The same turns and mirrors carry the whole set onto itself, and each row onto the other rows of its family. Which rows share a family with each named row? Give them in list order.
These 25 rows form 5 families of 5 rows each.
savif: .09 .18 .24 .04 .30 -.17 -.15 .06 .12 -.09 -.31 -.32 -.09
Sokap: .17 -.06 -.28 .16 .05 .12 -.17 .25 -.15 -.22 -.32 -.27 .13
dakig: .01 .25 .24 -.04 .25 -.26 -.22 .24 -.08 -.04 -.31 -.30 .03
Pokot: .10 -.30 -.06 -.02 -.09 .02 -.06 -.13 -.03 .43 .03 .11 -.14
Nin: .15 -.20 -.14 -.04 -.04 -.03 -.02 -.21 -.06 .30 .09 .16 -.24
susur: .14 -.06 -.20 .26 .17 .22 -.25 .29 -.14 -.15 -.24 -.23 .15
sevaz: -.04 -.13 .22 .07 -.04 -.13 -.07 -.19 -.01 .39 .08 .24 -.04
niso: -.03 -.23 -.07 .33 -.01 .06 -.31 .24 -.20 .04 -.29 -.21 .19
valup: .06 -.12 -.26 .02 -.03 .01 -.27 .31 -.34 -.11 -.26 -.23 .20
zarid: .05 -.01 -.14 .06 -.29 .10 .07 .15 -.10 .03 -.03 .31 .40
zoli: .11 .00 -.07 -.06 -.37 .01 .07 .06 -.25 .09 -.09 .31 .27
bigo: -.06 .27 .34 .11 .21 -.15 -.12 .23 .14 -.10 -.26 -.11 .25
pul: -.12 -.06 -.06 .01 .43 .00 -.18 .17 .24 -.02 .25 .13 .03
nuki: .15 .06 -.06 -.15 -.35 -.06 .03 .00 -.33 .04 -.09 .21 .26
Bos: .05 .03 -.04 -.24 .28 .04 .01 .03 .33 -.07 .23 .17 .06
Fogas: .05 -.12 .00 -.12 .07 -.14 -.15 -.19 -.22 .28 .21 .20 -.20
puti: .07 .17 .38 .07 .31 -.10 -.18 -.02 .13 -.05 -.23 -.24 .00
rudin: .04 -.16 -.19 .18 -.06 .07 -.26 .32 -.31 -.09 -.31 -.17 .21
kamo: -.03 .22 .31 .06 .25 -.18 -.22 .25 -.01 -.11 -.33 -.24 .09
Desa: .00 .23 -.04 -.23 .43 -.13 -.11 .18 .09 -.08 .22 .12 -.05
riku: -.07 .12 .02 -.16 .45 -.09 -.14 .18 .20 -.11 .20 .14 -.03
lovos: -.01 -.18 .07 -.08 .04 -.12 -.10 -.16 -.09 .32 .18 .26 -.17
kapu: .24 .15 -.03 .07 -.33 .11 .13 .14 -.14 .12 -.27 .13 .29
Gudof: .09 .16 -.07 -.21 .33 -.05 .04 .03 .30 -.09 .17 .14 -.10
Razo: .27 .09 -.09 .02 -.38 .04 .14 .00 -.19 .05 -.26 .13 .18

The rest of the family of valup: dakig, nuki, Fogas, Desa
The rest of the family of sevaz: niso, zarid, bigo, pul
The rest of the family of kapu: Pokot, susur, Bos, puti

The same turns and mirrors carry the whole set onto itself, and each row onto the other rows of its family. Which rows share a family with each named row? Give them in list order.
These 30 rows form 5 families of 6 rows each.
Moz: .12 .18 .06 -.48 -.41 .15 .20 .53 .18 -.02 .10
rezam: -.07 -.05 -.11 .33 -.39 .05 -.22 .41 .32 -.06 .22
Gatef: .12 .02 -.15 .07 -.25 .14 -.01 .37 .29 -.45 -.17
Gifi: .08 .23 .07 -.30 -.54 .16 .22 .61 .16 -.17 .20
Tonif: .25 -.25 .27 -.14 .17 .44 -.11 .51 .08 -.14 .10
Sozu: .17 -.25 .16 .00 .19 .33 -.04 .55 -.14 -.13 .12
Pere: .00 -.17 .01 .31 -.22 -.01 -.24 .34 .30 .04 .34
rov: .06 -.04 -.16 -.02 -.29 .07 -.01 .30 .34 -.49 -.07
Bul: -.02 .06 .31 .16 -.27 .09 -.26 .66 -.03 .06 -.07
bivo: .11 .19 .05 -.33 -.49 .24 .15 .72 .11 -.18 .10
lipi: .15 -.08 -.01 -.39 -.13 .04 .24 .41 .08 -.02 .47
Rezik: -.06 .01 -.09 .01 -.28 .16 -.10 .30 .48 -.32 -.13
timur: .13 -.20 .18 -.18 .20 .35 .11 .54 .02 -.21 .04
Gumub: .27 -.26 .12 -.03 .21 .43 -.09 .46 .10 -.15 .10
vip: -.11 -.06 -.14 .22 -.35 -.05 -.23 .27 .15 -.01 .28
Feso: -.10 -.06 -.08 .25 -.22 -.11 -.27 .26 .22 -.07 .21
fibeg: .14 .03 -.20 .07 -.37 .20 -.07 .40 .47 -.31 -.09
Sama: .30 -.26 .32 -.02 .13 .23 -.10 .50 -.02 -.21 .15
ruvi: .10 .28 .03 -.35 -.58 .16 -.04 .52 .13 -.22 .12
nakom: .00 -.16 -.10 -.25 -.14 .26 .20 .44 .12 -.05 .58
Lanop: .13 -.07 -.14 -.40 -.14 .24 .15 .40 -.05 -.08 .47
lov: .12 -.02 .47 .13 -.17 .22 -.29 .61 -.07 -.06 .18
motu: .15 .04 .29 .05 -.26 .20 -.37 .66 -.06 .15 .10
zuf: .01 -.07 .03 -.32 -.10 .23 .20 .51 .11 .01 .58
Zagom: .17 .01 .36 .12 -.21 .21 -.35 .57 -.01 .11 .00
begi: .02 -.06 .27 .21 -.15 .23 -.24 .72 -.12 .07 .10
kom: .19 .20 -.10 -.44 -.46 .27 .09 .55 .12 -.14 .15
Kada: .04 -.10 .03 -.32 -.06 .23 -.01 .35 -.03 -.02 .59
nal: -.22 .02 -.03 .22 -.31 .04 -.26 .30 .36 -.16 .24
Musug: .22 -.04 -.12 -.06 -.27 .17 .11 .38 .49 -.41 -.03

The rest of the family of Gifi: Tonif, rov, Feso, zuf, Zagom
The rest of the family of Moz: lipi, Rezik, Sama, lov, nal
The rest of the family of begi: rezam, Sozu, fibeg, Lanop, kom

